(in the rows, 128 means zero)
Each path below is one point turned by a fixed rotation once a step. After each direction that follows a path, write how fast that rotation turns it, in degrees per step (0 if it stays still).
Each turn is a multiple of 5 degrees from 10 to 175, or 0.
Each row of a path follows its step; steps can be skipped.
Path 1:
step 0: [131 133 133 120 138 119 131 122 130 125 120 124 124 135 127 146 134 139
 130 135 125 124 131 118 129 125 125 132]
step 1: [127 123 142 128 122 121 129 123 129 114 116 135 130 118 122 128 121 117
 130 129 127 127 125 119 127 121 122 126]
step 2: [122 115 130 131 123 124 127 130 120 130 121 126 133 127 137 122 134 135
 118 140 119 137 125 128 120 129 116 130]
step 3: [124 130 136 132 131 119 135 135 130 127 131 131 136 130 128 134 137 143
 127 130 126 125 130 122 123 110 139 128]
step 4: [132 125 127 133 125 128 135 116 122 131 123 134 122 121 114 132 129 122
 132 128 121 121 127 130 121 111 120 133]
step 5: [132 119 135 127 137 132 131 128 133 126 133 128 127 133 137 132 133 120
 127 142 128 138 123 133 121 120 114 122]
step 6: [120 121 131 131 130 121 128 135 133 122 138 132 139 115 124 120 135 132
 137 122 126 139 130 135 124 120 132 126]
step 7: [135 127 125 134 122 139 137 131 125 137 129 129 118 129 120 119 142 132
 125 127 124 129 128 136 118 122 132 136]
step 8: [135 134 133 127 134 139 124 119 136 126 141 121 126 137 133 136 125 130
 141 129 126 127 128 137 121 116 129 127]
step 9: [127 125 126 118 134 130 128 121 134 119 128 126 127 118 115 128 139 121
 140 120 128 140 124 135 133 133 124 126]
step 10: [133 128 135 132 120 137 128 136 139 123 126 128 121 130 129 113 129 129
 128 132 129 138 127 133 117 142 133 133]
Directions:
[133 127 130 130 123 130 130 126 127 130 128 129 131 129 127 125 127 124
 128 128 130 126 125 126 125 130 126 134] -> 125
[129 128 124 129 127 126 129 130 130 129 129 128 122 129 131 132 130 128
 126 133 126 129 127 129 123 133 127 129] -> 140
[130 125 127 125 132 129 129 128 124 131 126 126 127 131 125 127 135 128
 125 128 130 130 130 126 131 129 125 129] -> 155
Path 2:
step 0: [120 125 135 117 114 135 138 132 133 127 126 122 126 119 131 126 117 129
 122 123 126 128 128 126 135 132 140 129]
step 1: [136 124 142 124 120 122 128 129 127 127 127 123 136 124 116 127 124 126
 128 124 119 126 121 118 141 125 132 134]
step 2: [131 118 134 127 121 117 134 113 127 133 120 129 125 124 127 138 123 140
 119 127 122 134 127 121 130 129 126 131]
step 3: [117 124 138 128 124 128 142 131 131 135 131 130 128 116 132 128 119 131
 115 124 128 129 125 125 127 131 139 134]
step 4: [132 126 142 128 126 128 127 134 137 138 134 127 136 120 114 133 129 124
 123 128 124 133 118 120 136 126 129 135]
step 5: [133 129 135 124 128 127 134 114 130 139 118 138 128 132 124 142 131 134
 120 128 128 136 122 118 130 126 129 130]
step 6: [116 130 135 127 131 126 143 128 127 135 126 131 129 126 137 128 127 125
 118 128 132 130 114 122 122 128 132 140]
step 7: [128 127 136 125 124 127 129 131 139 140 136 123 129 125 120 129 132 116
 126 131 134 137 112 125 129 133 123 133]
step 8: [140 135 128 118 123 133 131 115 137 132 121 135 127 134 127 136 130 121
 120 125 134 136 119 122 128 129 132 126]
step 9: [122 138 127 124 125 127 136 122 128 126 118 128 129 128 139 123 127 120
 123 127 127 125 111 119 125 127 128 141]
step 10: [129 132 131 126 119 119 131 122 134 134 133 120 124 124 122 118 128 119
 130 130 130 132 116 124 123 142 119 132]
Directions:
[128 127 132 123 129 127 125 132 132 127 128 129 127 130 121 126 131 128
 128 126 129 126 128 131 128 132 129 129] -> 110
[125 126 125 129 125 125 130 130 129 129 131 127 127 126 127 122 128 129
 124 133 132 132 130 129 127 128 128 127] -> 100
[128 128 129 130 127 125 125 130 126 128 132 131 128 128 126 126 125 125
 133 131 124 130 123 130 130 126 126 132] -> 125
Path 3:
step 0: [124 136 121 119 127 121 130 120 129 123 119 127 125 138 136 120 132 136
 126 128 109 141 124 132 138 129 123 128]
step 1: [126 130 120 126 126 121 124 122 125 130 121 137 122 135 132 123 135 131
 125 125 105 138 124 137 134 132 122 122]
step 2: [128 125 123 133 126 123 119 129 127 133 127 138 120 132 128 122 138 124
 123 123 107 129 126 138 128 132 119 116]
step 3: [130 122 128 134 125 128 122 135 135 128 132 132 119 131 126 118 139 122
 120 122 112 119 128 135 122 129 118 114]
step 4: [130 123 131 130 120 136 129 137 142 120 131 127 122 130 127 117 135 125
 117 127 118 116 129 132 119 126 118 118]
step 5: [128 127 129 127 116 140 135 137 144 116 125 123 128 128 128 122 130 133
 115 135 122 120 127 133 122 127 120 124]
step 6: [123 132 127 128 116 138 132 136 141 120 120 121 132 127 127 128 130 139
 115 140 125 130 124 137 128 130 120 129]
step 7: [119 137 125 129 119 127 125 136 137 129 119 118 131 127 123 131 134 140
 118 138 126 137 122 138 133 131 120 132]
step 8: [118 139 126 127 123 114 120 134 136 133 122 115 126 131 120 129 139 136
 123 131 124 138 124 135 135 128 123 130]
step 9: [121 138 126 122 125 109 121 132 136 130 124 118 120 137 124 124 141 131
 127 122 119 133 129 128 135 124 126 128]
step 10: [128 135 123 119 123 113 126 129 135 122 123 127 119 141 131 123 139 128
 127 119 113 129 132 125 135 123 127 126]
Directions:
[134 126 127 125 131 131 124 130 126 126 133 130 126 127 128 127 126 126
 127 129 122 129 128 130 126 129 128 129] -> 35
[127 129 131 128 127 128 127 128 124 128 131 122 127 129 127 129 124 134
 127 128 127 127 124 128 132 128 128 132] -> 40
[129 128 128 124 124 130 129 124 129 125 124 133 128 128 130 133 124 131
 125 130 126 128 128 129 129 129 132 128] -> 65
Path 4:
step 0: [124 127 127 133 131 114 127 123 142 126 128 128 112 128 131 132 114 121
 119 123 127 134 130 126 121 137 134 126]
step 1: [138 121 136 122 123 125 134 134 136 116 148 131 129 130 128 132 123 128
 127 127 128 126 131 116 118 136 132 130]
step 2: [132 126 130 138 126 133 122 142 126 112 126 133 135 124 125 133 132 127
 128 125 135 119 142 121 128 131 117 127]
step 3: [135 124 129 132 143 120 128 133 136 136 109 128 135 121 130 129 132 122
 133 124 135 123 134 122 126 121 128 129]
step 4: [139 135 129 122 135 129 147 138 129 135 124 126 134 129 117 124 134 124
 125 137 129 134 123 126 129 125 137 124]
step 5: [121 130 120 125 114 130 129 143 125 125 123 127 133 119 126 130 133 130
 118 128 129 138 120 138 138 130 135 121]
step 6: [127 114 129 116 119 124 117 122 135 137 117 127 128 127 123 136 121 137
 127 128 130 132 131 137 138 132 132 126]
step 7: [120 121 133 118 129 128 130 122 136 128 131 123 126 142 112 135 134 126
 131 132 114 127 133 134 122 133 123 129]
step 8: [114 132 131 131 139 124 121 128 132 111 138 122 126 132 127 135 129 119
 124 124 128 137 126 132 126 124 121 118]
step 9: [140 127 120 132 138 117 120 124 133 124 132 135 129 135 138 134 116 123
 118 124 132 135 135 125 122 134 132 124]
step 10: [143 125 120 120 125 121 133 141 134 123 140 134 130 129 132 121 133 129
 133 132 125 126 142 120 123 131 125 133]
Directions:
[130 127 130 130 126 126 126 134 125 131 126 130 130 131 127 123 131 127
 127 127 131 128 128 125 128 123 130 129] -> 45
[125 126 128 129 134 130 126 125 129 127 125 128 129 131 125 127 133 127
 131 128 129 125 125 125 130 130 126 127] -> 80
